One vector is turned by the same rotation once a tick. Each row is the vector after some number of ticks, and that number follows the row.
The counts run from 0 to 146.
[112 150 184 112 121 121 108 113 156 131 141 146 136 102 121 147 171 148
 166 115 127 185 130  80 114 150  68 164 109 176 117 130 140 157 126 107
  98 111]
134
[150 152 171 131 117 128 118 135 120  88 126 157 137 124 102 149 142 167
 128 151 145 103 157  92  77 127  91  99 137  93 158 112 189 147 160 102
 147 119]
76
[165 134 143 117 138 137 129  67 164 122  96 109 156  87  91 115 109 176
 154 105 123 109 117 126 168  75  98 109  93 119 131 162 125 101 100 124
 135 134]
65
[156 116 131 162 209  86 180 129 117 139  91 111 147 118 129 174 157 108
 118 143 129 109 145  95 128 109 101 115 104 145  96 159 103 118 116 127
 127 117]
56
[159 140 139 171 202  84 172 123 121 131  94  81 149 120 147 155 160 120
 102 133 138  85 146 116 109 115  93 118 117 133 113 142 132 122 137 151
 150 125]
57
[148 123 161 122 128 136 133 113 174 109  92 122 121 136 120 131  75 164
 126 110 111  74  89 125 146  76 110 102 133 116 147 144 192  85 133 140
 148 114]
67
[156 137 141 151 177 125 146 118 135 101 137 143 136 122 141 127 168 195
 155 109 173 114 143 145 144 118 122 130 144 111 137  99 129 178  54 105
 132 115]
119
[164 106 128 178 153 116 143 138 149 118 141 156 166 155 118 174 132 110
 117 108 151 165 130  84  97  95  94 130 138  99 150 132 130 118  86 163
  82  99]
14
[136 111 130 104 110  93 115 120 157 120 133 137  85 161 131 102 114 154
 100 102 120 122  97 164 107  89 106 179 100  91 121  90 197 120 106 131
 134 166]
25
[102 174 148 133 102  94  87 159 146 110 117 106 118 145 151 150 143 122
 115 129 146 141 125 100 120 118  54 147 141 126 149 129 194 173 133 122
  80 111]
131
[ 96  73 134 128 131 123 158  86 156 111 121  88 116  94 103 164 119 124
 107 142 120 131  67 156 182 134 112 139 160 102 150  90 126 102 131 139
 135 104]
108
[109 151 191 109 122 122 121 122 146 136 138 159 122 106 144 174 158 112
 157 110 119 129 134 112 108 144  96 123 148 144 128  94 198 159 149  86
 136 130]
136
[141 120 172 115 141 165 118  65 173 135 112 116 135 149 148 142 163 129
 135 111 108 150  94 160 155  80  84  97 142  92 142 108 111  85 126 152
 144 126]
6
[163 126 148 103 126  83 119 106 149 155 105 132 140 170 145 149 137 103
 129  98 100 118 122 162 100 165 152 150 125 157 109  99 194 136 143 102
 114 157]
141
[144 112 163 108 138 142 121  87 163 123 108 116 113 165 146 149 141 101
 134 112 113 133  93 158 168  90 102  78 176  79 159 101 158  84 124 131
 144 110]
7
[120 118 132 149 118 134 115 149 189 131 121 143 140 160 150 138  99 152
 134  77 149 109  74 104 143  98 121 142 137 156 126 148 176 173 100 108
  69 115]
128
[164 113 110 112 132 104  88  97 157 150 135 105 119 112 115 117 126 161
 118  95 135 123  93 154 163  73  88 149 106 128 102 151 147 160  96  83
  89 112]
125
[157 172 152 129 129  85 168  90 124 109  81 109 145  97 132 118 147 158
 119 131 123 129 115 159 160 111 109  82 133  85 141 151 168 116 142 131
 154 101]
62
[ 89 107 135 125 152 118 152 110 154 147 149 116 124 133 133 160 122 125
 101 124 137 117 127 152 117 149 113 144 109 162  63 119 192 172 169 120
 144 182]
39
[ 81 124 116 102 131 100 138 145 123 136  72  78 154 141 154 133 175 112
  99 148 115 151 132 151 133 115 119 132 113 127  89 125 163 162 146 147
 114 183]
43
[ 95 108 129 113 163 120 127  94 141 147 159 118 118 114  97 156 133 124
 115 129 140 150 139 148 115 142  98 145  78 159  45 137 154 171 158 110
 140 171]
38
[172 140 148 142 118 103 161  99 148  83 152 155 150 116  90 126 132 145
 127 104 160 187 154 119 122 166 117 144 127  97 151 101 163 129  71 136
  98 120]
18
[153 130 152 116 173 128 133  95 160 125 131 151 109 116 152  99 158 190
 125 124 145 163 105 176 136  68  90 124 127  87 137 116 140 170 133 117
 141 111]
121
[136  95 161  94 206 108 159 131 150 125 101  75 100 144 114 136 140  94
 120 150  98 121 111 131 147 140  77 138  95 153 128 132 105  87 144 115
 129 134]
52
[ 82  93 181 113 128 154 135  89 135 116 143 129  95 186 121 184 132 108
  96 137 114 130 125 126 120 140 102 115 101 133 120  90 109 123 184 103
 167 138]
94
[152 124 124 119 122  80 119 119 137 172  97 142 183 145 144 174 174 103
 150 105  79 140 107 146 101 118 148 149  92 142  95 132 130 128 131 115
  76 157]
143
[168 113 110 107 130 101 111 108 158 138 130 137 123 130 113 116 128 158
 138  94 139 138 100 161 178  88 116 113 123 123 113 151 150 162  71  51
  92 105]
124
[146 130 143 140  96 103 157  86 147 119 148 173 108  81 110 148 128 136
 132  98 121 132 120 152 121 114 116 146 147  78 124  86 207 135 107 122
 156 136]
21
[ 96 122 134 120 141 105 140 140 131 110 178 146 115 148  92 156 119 109
 143 121 136 148 137 139 149 187 119  99  88 140  85 124 163 174 121  59
 125 142]
36
[149  87 123 166 167  83 164 128 123 110 119 151 113 147 157 135 140 163
 123 157 147 178 120 100 133 124 113 147 138 147 132 127 120 126  53 128
 113  84]
115
[ 79 113 165 114 160 132 163 164 138 113  80  91 129 113 116 166 159  97
 170 138  99  85 102 141 172 142 125  97 130 124 149 103 138 119 141  93
 127 141]
49
[123  70 130 131 180 115 148 126 139  90 115  88  73 133 146 149 109 120
  83 154 126 124 127 110 138  91  72 163 137 121 150  99 119 114  86 152
 131 119]
112
[ 99 102 162  99 181 148 166 162 143 108  93  91 133 139 101 152 140  94
 179 134 104  92 124 127 181 134 130 102 110 140 143 112 108 119 108  87
 109 146]
50
[152 161 139 144 120  96 167  88 137 112  90 102 152  94 115 123 131 154
 150 112 126  94 124 152 191 128 136  75 135  99 147 144 167 112 100 109
 146 112]
63
[117  84 128 146 132 119 152  85 115 131 122 109 178 177 147 189 146 144
 100 120 156 124 135 157 123 163 189 127 149 150  96 101 132 140 123 153
 142 134]
100
[ 83 103 104 107 146 102 153 145 134 148  84 117 156 143 144 142 156 111
 115 142 126 171 146 139 128  94 145 127  90 146  80 144 146 179 131 130
  96 197]
42
[ 83 100 124 131 153 125 168 133 159 135 124 139 146 146 145 161 120 118
 118 111 141 118 128 154 127 142 156 124 118 167  68 122 196 184 152 119
 132 174]
40
[141 123 124 156 118 113 159  77 142 120  94 146 168 160 196 141 173 105
 123 132 127 179 140 102 148 132 121  96 138 161 114 138 103 133 103 138
  98 130]
0
[136  81 136 145 174  98 154 128 144  82 117  94  78 159 160 143 111 133
  88 149 146 117 122 113 143 134  92 163 163 143 156  96 151 116  78 146
 144 109]
113
[146  88 132 164 171  87 169 142 137  91 115 135  99 162 163 135 118 156
 110 149 150 136 123 102 139 148 127 147 158 155 143 110 142 120  57 133
 125  91]
114
[151 109 142 120 127 124 131 139 161 104  76 146 122 160 118 132  71 152
 137 111 124  88  94  94 155  80 128  87 130 125 149 154 177  95  93 127
 122 110]
68
[131 125 127 144 136 122  98 131 181 140 129 117 123 146 143 144 100 159
 110  76 144  76  69 132 143 104  95 155 147 146 119 134 200 162 118 119
  94 112]
127
[109  79 146 117 127 120 148  96 107 126 138 141 117 209 126 187 125  93
 116 140 129 161 162 127 134 151 152  82 113 152 108 111 117 137 117  82
 146 127]
96
[ 72 142 155 116 156 132 127 158 151  97 173 167 115 162  97 137 147 151
 141 126 132 179 112 126 106 137  73 136  65 103 114 114 117 157 159 115
 104 137]
33
[161 106 152 121 126 140 114 103 153 128 115 122 116 181 114 154 132  89
 135 109 113 125 100 145 179 114 120  75 165 104 154 118 151  84  82 106
 115 105]
8
[155  89 104 131  66 129 125  91 137 138 109 155 159 129 106 147 127 140
 110 108 124 106 135 105 100  78 152 136  85 128  97 127 138 159 132  77
  91 174]
83
[158 133 152 123 182 136 141 107 158 107 138 149 136 112 138 119 167 205
 137 114 160 156 132 157 133  90 104 131 111 100 139 109 117 166  90 117
 130 117]
120
[133 136 118 126 120  75 115 123 135 163 100 116 174 135 138 180 171 102
 126 107  83 110 103 152  95 103 123 153  92 113 115 117 139 128 154 144
  92 151]
144
[174 102 132 145 158 114  96  98 151 134 135  89 123 159  99 165 132 103
 102 109 130 114  89 118 122 122  69 150 153 118 120 122 146  72 105 159
 121 103]
11
[185 119 149 103 101 122 114  73 149 123 134 157 113 119 103 130 129 164
  86 132 125 138 132 133  88 142 113 124 109 124 110 120 177 132 184  80
 147 148]
80
[ 72 138 143 148  40 116 119 111 109  90 126 113 127 161 118 169 169 130
 123 140 114 102 102 111 130 161 111 128 106 118 137  93 126 134 162  95
 119 119]
90
